The rows of Y fall into 3 groups, which share some directions, and each row is roughly a mix of its group's hidden directions.
Y (133 x 14):
[[-24 -20 -10  34 -23  11  11  18 -19 -32  34  22 -49 -35]
 [ 16  24   0 -10  -9 -35  34  35  -8  31  -9  49  38  15]
 [-31 -21 -17  12 -16  44  13   8 -12 -27  28 -51  29 -23]
 [ 54  48  27   3  18  24  17   9  -5  26  37 -17   7  18]
 [ -5  -1   8 -15  41  16  27 -13  21   6   8  58  -3  54]
 [-17 -29  34   5  -5 -38 -34 -22 -29  16 -20 -11  54   6]
 [ -5  14  50  35   3   8  32  35  -5  -3  -6 -53  15  22]
 [ 19  24  34  17   4  26 -16 -28 -19  57  12  -4 -45   8]
 [  5   2  30  37  23   3 -21 -24 -28 -55 -13   2 -20  41]
 [ -5 -11 -31  10  72 -10   4  -8 -23   5  41 -20  26  -2]
 [-27  -5   0   2  -1 -14  24  72  13  -3  23  37  35   6]
 [  5 -49 -46 -51 -26  -2  -2 -13   4 -26  34   7  -6  -3]
 [-12  59 -10  22 -29 -30 -49  12 -17  25  14   3   1 -17]
 [ 36  -7  22  20  15 -38 -19 -26 -29  11  23 -44 -29  27]
 [ 12  -7 -27  15  17   6  -9 -51 -17 -48 -44  33   6  -7]
 [ 37  62 -29 -12  16   1  25 -27 -13  10  14 -17 -36  13]
 [ -9  45  53  37 -12  11  19  20  -4   0 -26 -19  38  12]
 [ 39  67  -1 -14  14  26  25  11 -24  16  19 -31   1  -2]
 [ 13  47  21  50  40  24  22  29   3  -2 -20  19  13 -14]
 [-33 -65 -12  25  -2 -33 -28 -19  19 -34   2   4   9 -11]
 [  3  42  58   7  25   6   7  21 -13  18  12  37   0  39]
 [-33  30   3  24  24 -20   4 -44 -12  60   0   5 -15  19]
 [-33 -39  18  -6   2   1 -26  -1  34 -51   3   6  31  39]
 [ 40  38   5  22  32  18  21  17 -25 -20  13 -50   2 -23]
 [-13  12  10   5 -30  28  15 -53  20  18 -51  35 -11  10]
 [ 30  10  51  44  30   6   2  23 -14 -40  15  29  -7   2]
 [ 16  -6 -61  -6   7 -10  29  46   6  -9  -5  35 -34  15]
 [ 19  -8   3 -47 -20  -2 -16  16  -5  23  -7 -26  50 -51]
 [ 21  33 -58 -44  22 -38   0 -16 -16 -19   4  -1  -4 -12]
 [-34 -15  13  14  33  26   3  36   2 -45   7  -4  53 -14]
 [-52  16 -24  -3 -11  17 -18  24   6 -49 -40 -10   4 -30]
 [-15  23  37  47   9   3  22 -46  14  36   8  33 -15   5]
 [ -9 -43  59  -5 -38  14  13   9   6 -13  -9 -42  24   4]
 [-58   0 -31  15  52 -14 -20   3 -21  -1   8   8  31 -20]
 [ 25 -20  24 -22  10   9   4 -30  34  14 -60  17  35  18]
 [-29  -2 -41 -23  -8  41  -3  14 -13  -4 -27 -26  16 -55]
 [-10  25 -17 -23 -25 -44  23  -3  -2  47  13 -11  14  51]
 [  0 -61 -36 -55   2  -6 -11 -12  10   9 -12  25  23 -10]
 [ -2  29 -15  15 -37 -20 -16  11   7  19  -6 -58  43  29]
 [  2 -10  -6  17  30  28  71  -2  20 -14  22   6  19  35]
 [ 21  35 -28 -10  27  11  56  17  11 -18  -7   6 -23  45]
 [ 26  38 -12  53  21  -8  28   7  23 -47   9 -22 -17  -2]
 [ -2  35 -33 -35  15  34  22  28 -15 -29  45 -23 -12  -4]
 [  6   9  -4  14  -3 -32 -15  17  -5  14  22 -55  63  18]
 [  8 -28   6  -6 -21  -4   0  26  11 -73  20   1  46   4]
 [ -8  44  -1   0  41   9 -28 -14 -36 -39  13 -39 -11  24]
 [-18 -20  24 -25   8  29  21 -19 -66  22 -20 -27 -14  10]
 [-42  -8 -19  29  -2  56   9   4  15  21  24 -11  30 -36]
 [ 57  -4   2 -18 -10 -56  -4   5 -32  -3  13 -26  22  25]
 [-20  14   1 -16   5 -32  17  10 -33   1  45 -50 -16  41]
 [-31  12  -8   9   7   7  14 -22 -27 -14   9  59 -57 -16]
 [ 45  22 -25  -8  11 -41 -23  25  24  33  -8 -10 -33  27]
 [ 35  28  37  22 -21 -38   9  32  13  -4 -15  32  35  19]
 [ 12   7  15 -13  29  11  -2  53 -38   1  -5  -5  43 -48]
 [ -8  25  47 -16 -51   7 -11  -2  13  19 -48 -15 -27  17]
 [  3   7  14  41  30  26  -1  -5   2   1   8   1 -79  12]
 [-17  -6 -40 -12  10 -30  15  60   2 -21  40   4  28  13]
 [-17  15  13  41  -5 -33 -54   4   2  14  44   4  17 -32]
 [ -4 -55  12  13 -42 -25  38  25  17  -4   3  -2  40  13]
 [ 31  25   5  -7 -24 -50  31 -27  -6  43  10   7  19  34]
 [-19 -45  26 -14 -38 -36 -53  -7   7   9  13   6  24  14]
 [ 21  -5  29  46  14 -32  30  -4  12  26  44  34  11 -19]
 [ 26   5  46 -24 -64  11  16  14  19  -4 -10  -6   9  35]
 [-36  10  35  20 -31  -7  34 -16  33  23  16  32  29  26]
 [ 42  12   6 -41 -18 -36 -33  -1  31  31 -31   4   8  26]
 [ 28  59  31  14   6   8   8  15 -45  32  13 -24 -14 -13]
 [ 10  13  -1   6   0  51  52  30  41  14  11  16  30  15]
 [ 40   3 -34 -45 -24 -35   7 -15  -3  34  12 -36  17 -13]
 [ -7 -24  -5 -18  -8  53  -7  53  23 -18 -19   7 -18 -41]
 [ 32 -19  24 -29  10 -23   4  30  11   6  16 -58  28  31]
 [-27  11 -18 -36  -6 -32  24  20 -13 -59 -33   3  14  22]
 [-12 -33   5  31 -23  18  27 -15  39   4 -25  59 -16  -6]
 [ -2   2  -4 -42 -19 -30 -66 -13 -22  13 -27   6 -24 -19]
 [-15  32 -52  31 -19   4 -38  -5  -5   8   6  33 -21 -40]
 [ 32  -5  12  -2  48  -3  50   0   7  -1  25  32  14  43]
 [ 16  37  33 -10  -8 -30  -8  16   6  28 -24   4 -59  30]
 [-12   1  -3  49 -36 -36   2   5  58 -25  11  15  -2  19]
 [-10   7  23 -35 -21   2  -7   1  -8   0  14 -57  62  14]
 [  3  38 -22 -35 -44 -19 -47 -22 -12  21  13 -30  -7 -10]
 [-39 -33 -39  -9 -19 -24  -1 -41 -31 -16  42  12   5   3]
 [ 27  46 -32  24  30  18  25  16  44 -15  27  10  13 -10]
 [ -8   2 -26 -50 -35 -20   0   8  -9  51 -41  -7  19  17]
 [ 38   8  35   6 -38   4  43  14  30  35   2  33 -19   7]
 [-34 -25 -20  26   8 -16  11   4  27  14  55 -22 -40  23]
 [ 40 -18 -16  39  32 -10   9   9  28   0 -18  19  59   1]
 [  2  56 -30  41  22  13  12  14  11  22 -29 -34  -6  25]
 [ 26   8   2 -18 -21 -40 -12 -44 -26   3  -4 -41   9  47]
 [-13   1  42  -3  20   8 -53  13  18  -1 -26  55 -18  13]
 [-41 -26 -25  29 -11 -42  33  -8 -30  27   7  20   0 -31]
 [-28  20  22  17 -35 -14 -22  21 -22  12  24 -64  16   0]
 [ 24  57 -14 -38  28   9  30  39 -18  -8  -1   7  27  -7]
 [ 38 -13 -14  33  13  13   9 -40   8 -59  -2  26 -27  -9]
 [ 31  19   3 -42 -24  31 -19  25  28  -5 -10 -24  51 -14]
 [ 25 -31  12  25 -36  26 -10  37  27 -24  -6  15  16 -48]
 [-23 -18 -41 -26   5   4   2  40  18   3  22  -2  36 -54]
 [ -3  -5   8 -16  35   2  50  16   8  -3 -13  61   7  40]
 [ -4 -13  -9 -50   6 -39 -27 -25 -18  10 -29  43 -29  17]
 [  1  10 -45  64  36   3 -10  15  -1  10  14 -21  31 -20]
 [ -4  -4  24  -1   1 -39 -19  24 -27 -11  32 -44  10  54]
 [  7  10 -16   5   7 -26 -12 -67 -32 -18 -38  11  22  26]
 [  1 -16 -14  29  27  20 -42 -43  -9   7   4 -25 -39 -40]
 [ 14 -40  41  -1 -35  27  -8  46  17 -42 -12   1  -7   9]
 [  8  29   9  44  14   2  33 -37  20 -20  42  18 -30  24]
 [ 27 -28 -40 -16  -5 -51 -22  15  10  18  28 -28 -26  23]
 [ 16 -13   0 -20  -7   3 -14   1 -16  58 -62  16  -6 -34]
 [ 31 -44  -1 -25   7   4  48 -31 -26  32  18 -15   4  29]
 [-29 -14 -38  28  -7  10  -4   5 -24 -22  44  15 -41 -40]
 [ -4 -23 -45  -9  40   0  50 -13  15  -7 -15  49 -11   6]
 [  3 -47   6 -13 -24  26 -14   2   9 -23  13 -10  61 -38]
 [ 30  -6  -4  15   9 -36  -1 -20 -35  32 -52  37 -14  21]
 [ 42  49  17  26  43 -18  16 -15 -24  21  23  18  -5 -15]
 [-33  -6 -18  16  32  19  -1 -14  17   2  17  19  27 -71]
 [  3  50  28  46  16  11  -4  45   4   7 -14  27 -16 -29]
 [-31  18 -56  12  34   5  -2 -17  40 -39  10  25  -2  -7]
 [-11  50  33 -11 -30 -36  -9   3 -12  25 -13 -13 -34  39]
 [-21   5  33  54  20  46  -1   7  -3   8 -27  -7 -17 -41]
 [ 10  -4 -20  42   0  22  60  14  25 -39 -17 -28  -7  -6]
 [  9   8  10  36  17  29  32  43   1   8  30 -12  48 -33]
 [-43  25  16 -12 -22  19  18   3 -33 -17  22  -6 -63  -1]
 [ -8   1 -12 -58 -13  50   4   9  29 -16  -6  -9  36  33]
 [ -3 -29  19 -54 -27  -4 -32 -23   5  14 -11  13 -54 -10]
 [-45 -44  -3 -16 -53  15   2 -28 -14 -17  14 -34   5  -1]
 [  0  11  73 -16  11  23  29  31  -8 -11   1 -38   7   9]
 [ 10  45  -3 -57  -7  -4  16  18 -38  32 -29  23 -12   5]
 [-24  32 -43  -1  39  -1 -16 -46 -22  19  -1 -29 -29   3]
 [ 23 -10 -37 -15  46  -6   7  -5   8  19  48  25  41 -22]
 [-12 -24  13  -9 -40  12 -53 -32  12  18 -29  15  16 -40]
 [ 18  34  12  46 -11   5  -7 -16  19  52  49   2 -14  -2]
 [ -2  -5 -73 -31 -26  -7 -32 -15   1  -3  31  -8  22  -9]
 [ -8  -6  20  29  20  -5  24  -6  42 -32   9  34  -6  59]
 [  6 -21  56  -6 -41  -7   0  13  21 -10  38 -29  41   2]
 [-24 -17 -20 -68 -24  17 -23 -27 -14  -7  30 -24   6 -12]
 [-14 -27  -6 -37 -31 -13 -11  -5  11  31  -6 -19  58 -38]]

Here is one row of each group, with its name. Which group are the others in?
[-30 -10 -30  -6  54  -5   7 -22 -40  -4  52  -7 -10  -5]	V
[-17 -23  -1  32  25  28  44  16   8 -13  37 -12  52  -5]	S
[ 25  -9  14  18  19 -34 -17   6 -35 -61  15  -8  19  35]	Z

[-59  -9  -5 -28 -23  17 -27  12   1   2 -18 -42 -10  42]	Z
[-10 -41 -24 -33 -23   2 -32   5  -6   0  41 -47 -24 -21]	V
[ -1  -2  15  -7  29  24 -42 -16 -18   0  -4 -33  19 -66]	Z
[-30  26 -19  40  -9 -26 -45  12  29  -6   9  25  -1 -43]	S
[  6 -10 -60 -37 -11  23  -5  25   2 -39 -29 -10 -30  12]	Z
[ 26 -66 -23 -12   3  -2  24   5  31  -6  -7 -31 -26  29]	V
[  3 -45 -28 -40 -18 -28 -52 -35  10 -11 -12  -7  -7  -4]	S
[ 37  19 -56 -34  -1 -14  18 -22  10  -5  38 -30  21   3]	S
[-53 -27  -8 -43 -22  24 -17  -6   8  18 -36  38  -1  10]	S
[ -1  -8  10  48  24 -52  20 -20  -2  22  40  29  21   2]	Z
[ 29  25   2  16 -14  37  -3 -22   7 -16  -8 -65 -39   7]	S
